First come named moves, each a turn or a mirror, each shown by rows before and after it. For each pair of rows after them, which moves, in which order, take the first row to the second? The first pair is done for you.
B:
[ -5   4 -11  -9 -11   3   1   6  11   1   3  13   7   8] => [ -6   4 -10   0  -2  -2   3  13  10 -11   0  16   5   5]
[-7 -7  5 11  3  4  0  0 -1  0 -2  8 -9  2] => [-6 -6  4  4 -4  8 -1 -5  1  8  0  6 -7  4]
[-2 -3  1  8  3 -3 -2  2  3 -8  0 -1 -4 -1] => [-2 -3  0 -2 -7  3 -4 -5  5  5  3 -4 -2  1]
[  2 -18  -6   5  -2   3 -11  -2   1 -10  10 -11  -1   0] => [  2 -17  -7   3  -4   4 -12  -4   2  -8  10 -12   0   0]
L:
[ -1 -14   3   8   3  -4  -6  -6  -6   0   4  -9   6 -12] => [  1   0  -1  11  11 -11   9   7  -4 -11  -2   1   2  -6]
[  3   3  -9 -10 -10   2   4   8  13  12 -12  13  -4  13] => [  0 -14   0  -9 -10   9 -14  -8  -1  22  -3  -1   4  -1]
[  0  -7   3  -2  -8   9  -4 -11  -1  13   5  -6   0  -1] => [  0  -3   4   7   9   4   5  -7 -15   1   3  -3   3  -9]
P:
[ -1   4  -5   4   6  -7   4  10   0 -11  -5   9  -5   5] => [-2 -5 -1 -9 -5  6 -7 -9 -7 10  5 -3  3 -1]
[ 10  14   3 -13  -1  -5  -1   1   3   7   9  12  -3   6] => [ 10  14   3 -13  -1  -5  -1   1   3   7   9  11  -3   6]
[ 2 14 -4 -9 -3 -2 14  2  2  0  0  5  4  9] => [  2  11  -3 -14  -7   2  10  -4  -1   7   2   1   7   7]
[ -9  -2  10   4   2  -4  11   1  10 -10  -7   3  -3  -5] => [ -9  -7  13  -4  -5   3   4 -11   5   4  -2  -4   2  -8]
Y:
[13 -4  5 -6 20 15 -1 -8 -7 12 -8  7 -2  0] => [ 11  -7   7   3  27  10  -4  -3  -6   3 -10   8  -4  -2]
[  5  20  -3   0  15  -3  17  11 -10  -5  -5   6  -2   2] => [  6  22  -4  -8  10   3  17   4 -13   6  -2   3   2   2]
[ 9  2 -6 -6  0 -4 -8  8  8  6  0  3 -5  6] => [ 10   0  -4  -9  -1   0 -11   2   2  12   2   0  -1   3]
Pairs:
(two moves a pair)
[ -4   3  -5 -10 -16  -4   0   0   4  -3   3   4   2   7] => [ -5   1   1  -1   0  -6   0  -3 -15 -10   5   0   9  -6] : L then L
[-1 -2 -2  2 -4 -6 -2  8 16 -5 -2  4 -8  4] => [-2 -8  1  6 -3 -6 -8  6 13 -6  1  0 -6  1] : L then P
[-2  0  6 -3 -6  7 -8 -4 -6  4  4  1  1 -2] => [-3  1  5  5 -2 -1 -7  7  1 -9  0  6 -6  2] : Y then Y
[  2   0  -1  17  12  -5   6  10  -6 -22  -3   1  -9  -8] => [  0 -12   4  11   8   4  -6  -6 -17  -8   6 -11  -1 -18] : P then B
[  3  -7  -2  -6 -13   5 -12  -4   8  11   6  -3  -1   3] => [  3  -3   2  13  14  -5  -2   6  -7 -12   1   0   1  -7] : L then P
[ -8  -3  -3 -17  -3  -1  -7  -6   7   0  -2 -14  -2  -4] => [ -9  -4  -4 -13  -2  -6  -8  -1  13  -5  -4 -12  -6  -2] : P then L
[-2 -9  2  3 -1 -1 -8 -3 -3 -1 -1 -5  3 -6] => [-1 -2 -1 -7 -7  3 -2 -6 -1  7 -1 -2  5 -2] : L then B
[ 3 -1 10 -6 -2  6  1 -6 -3  4  7  4  3  6] => [ 2  0 12  2  7  2  3 -1 -7 -5  5  5  3  3] : L then Y
[  0  -9   1   3 -13   9 -12   1  10  14   0  -6   0   5] => [ -2 -15   5  12  -4   6 -16   0   2   7   1  -9   1  -3] : B then P
[ -8   4   0   4  11  -8  -1  -6 -13 -11  -8   0   5  -9] => [ -5  13  -9 -13  -9  -3   4  -5   7   2  -9   6   0   8] : L then B
[ -6   9  -1 -12   6  -1   4  -5  -2   4  -3   7   8   5] => [-7  6  1 -3 13 -7  3  0 -3 -7 -4  8  6  3] : L then B
[ 16   8  -4  -8   1   3  10 -13 -12  11   3   2   5  -9] => [16 13 -7  2  7 -7 17  3 -1 -6 -5 11 -3 -2] : Y then L
[ -1   0   3  -7  -6   5  -7   5   5  12   1   0 -17   0] => [ -3  -4   9   2   7   2  -9   4  -8   3   2  -4 -13 -11] : L then B
[  4  20   0  -4  -1   7  14  -9 -22   3   7   5   0  -9] => [  2  16   2  12   9  -4  12   4 -17 -17   3   8  -6  -9] : Y then Y
[ 2  3 -2 -2  5  5  5 -2 -7  4 -2 -1  3 -7] => [ 1 -1  0  2  6  3  1 -2 -7  1 -1 -3  3 -9] : Y then P
[  3  15  -4 -13  12   8  12  -3 -21  13  -3  -1   8  -7] => [  2  13  -2  -8  17   6  11  -1 -24   8  -3  -1   8 -10] : B then P
[-1 -7  4  1  8  1 -6  0 -9  0 -1  1  1 -4] => [ 0 -1 -2 -6 -1  0 -2  7  6  2 -4  7 -6  8] : L then L
[ 2 -8  4 -3 -6  3 -8 -1 -1  7  5 -7  5 -3] => [  3  -1   1  -7 -11   2  -3   3   7   9   2  -2   2   4] : P then B
[ -6  -7   6  -2   7   3  -8  -3 -12  -2   1 -10   7  -8] => [ -4  -2   1 -14  -5   8  -6  -6  -6  10   2  -9   6  -1] : P then B
[  0 -11   6   7   5  -1 -11  -4  -5  -4   2  -6   1 -11] => [  2  -5  -1  -6 -13   3  -8  -4  12   9   0  -2  -3   3] : Y then B
[  1   2  -6  21   6 -11   0  -2   5  -8   0   4  -1  -7] => [  1  -2  -7   7 -12  -1  -8 -13  11  11   6  -1   0  -3] : L then P
[-4  7 -9 -2 -4  0  2  9 18 -6  8 10 -3  4] => [ -6 -10  -2   2  -5   4 -15  -3  11  -1  16  -2   1  -6] : L then Y
[ -4   3 -10  -4  -3  -7   1   8  11   8  -3   4  -2   4] => [ -6 -11  -4   3   1  -7 -12   1   3   7   2  -5   1  -5] : L then Y
[ -2  14   1   2  11   2   9  -2 -18  -8   2  -8  10 -11] => [  1  22  -4  -8   4   4  16  -1 -11  -1   1  -3   9  -2] : B then L
[-3  5  3  0 -1  3 -2 -2 -4  3  7 -1  6 -5] => [-3  9 -1  0 -4 -1  1  5  6  0  3  4  1  3] : P then L
[ 3  0 -1 -6 -2  6  1  2  3  9  3 -4  1 10] => [ 1 -4  4  5 12  3 -1  4 -7 -1  3 -6  4  0] : L then B
[-5 14 -3 -1 -6  3  9  4 -7  9  4  3  3  5] => [-5 14 -4  4 -4 -2  9  9 -3  2  2  6  0  6] : L then P
[ -5 -12   7  13  -1   1  -1   2   5  -2  -1  -3   2   0] => [-4 -6  2  5 -8  2  3  4 13  3 -3  1 -1  7] : Y then B
[ 1  1  0 -4 -7  6  6 -8 -3  7  0  1  3  4] => [ 0  1 -2  2 -6  0  7  2  5 -3 -4  5 -3 10] : B then L
[ -5  -4  -2   1   2 -13   4  18  16 -10  -7   8  -9   2] => [ -7 -15   5   9  11 -12  -6  12   2 -13  -3   1  -5 -11] : P then B
[ 2 -4  0  3 -5 -2 -5  5  1  7  5  1  5  5] => [ 3 -1 -2  1 -6 -2 -1  6  2  7  4  2  5  7] : P then Y
[ -1   6  -5  13   9 -11   4   8   7  -7  -4  11 -11  -1] => [ -2  -3   1  -1  -1   5  -8 -15  -7  17   7  -2   1 -11] : B then L
[  8 -13 -10  -8   1   7 -10  -9  -6  15   4 -10   8 -10] => [  9   1 -16   6  14  -8   6  16   6 -12  -8   6  -3   0] : B then L
[  3 -10   5   0  -7   3 -19  -3  13  12   5  -7  -4  -3] => [  4   1   0   5  -3  -6  -7  12  23  -2  -3   3 -11   5] : B then Y
[ -1 -23   4  15  11 -10 -15   8  -1 -13   1 -13   2  -4] => [  5   3 -12 -17 -15   1   4   8  19  11  -2  -1  -2  21] : Y then Y
[ -2  -6  -6  -5 -16   5   1 -13   5   8  -3 -11   7  -2] => [ -3  -2  -8   9  -7  -9   6   5  13 -13 -11  -3  -1   4] : B then L
[ -2  -9   0   1   3   2  -6  -9 -10   1   4  -6   6  -9] => [ -2  -8  -3  -6 -10   5  -7  -9   2   8   4  -5   2   0] : Y then B
[-1 -7  3  0 -5  1 -7 -4  0  4  4 -1  1 -1] => [-2 -8  3  2 -4 -1 -7 -1  2  1  4 -1 -1 -1] : Y then B
[ 0  6  2 -6  0  4  3 -5 -7  7  2  1  5 -4] => [ 0  9  1  1  5 -2  7  5 -1 -4 -3  7  0  0] : Y then L
[ -4   0   4   5   5 -12  11   4  10  -8   1   3   7   7] => [ -6 -12  10   5   3  -8  -2  -6   3  -2   7  -6  11  -1] : P then Y
[ -8  -3   3  13   7  -1  -2   6 -10 -13  -1   0   1  -3] => [ -8  -5  -2   2 -14   3  -9   4  10   0   0   0  -5  10] : L then L
[  0 -11   3  -1  10   1  -1 -11 -15   8   4  -2   9 -10] => [ -1  -6   2   8  18  -7   6   1 -11  -7  -1   5   3  -7] : B then P
[  4  12  -8 -11 -15  -1  12   9  29   8  -6  10  -7  18] => [  6  15  -7 -23 -15  10  14  -6  12  23   0   4   3  10] : B then Y
[ -4   5 -10  -3  -9  -1 -16  -2  26   9   4   0  -7  13] => [ -6   2  -4  19  17 -12 -14   7   9 -16   1   1  -6   1] : L then P
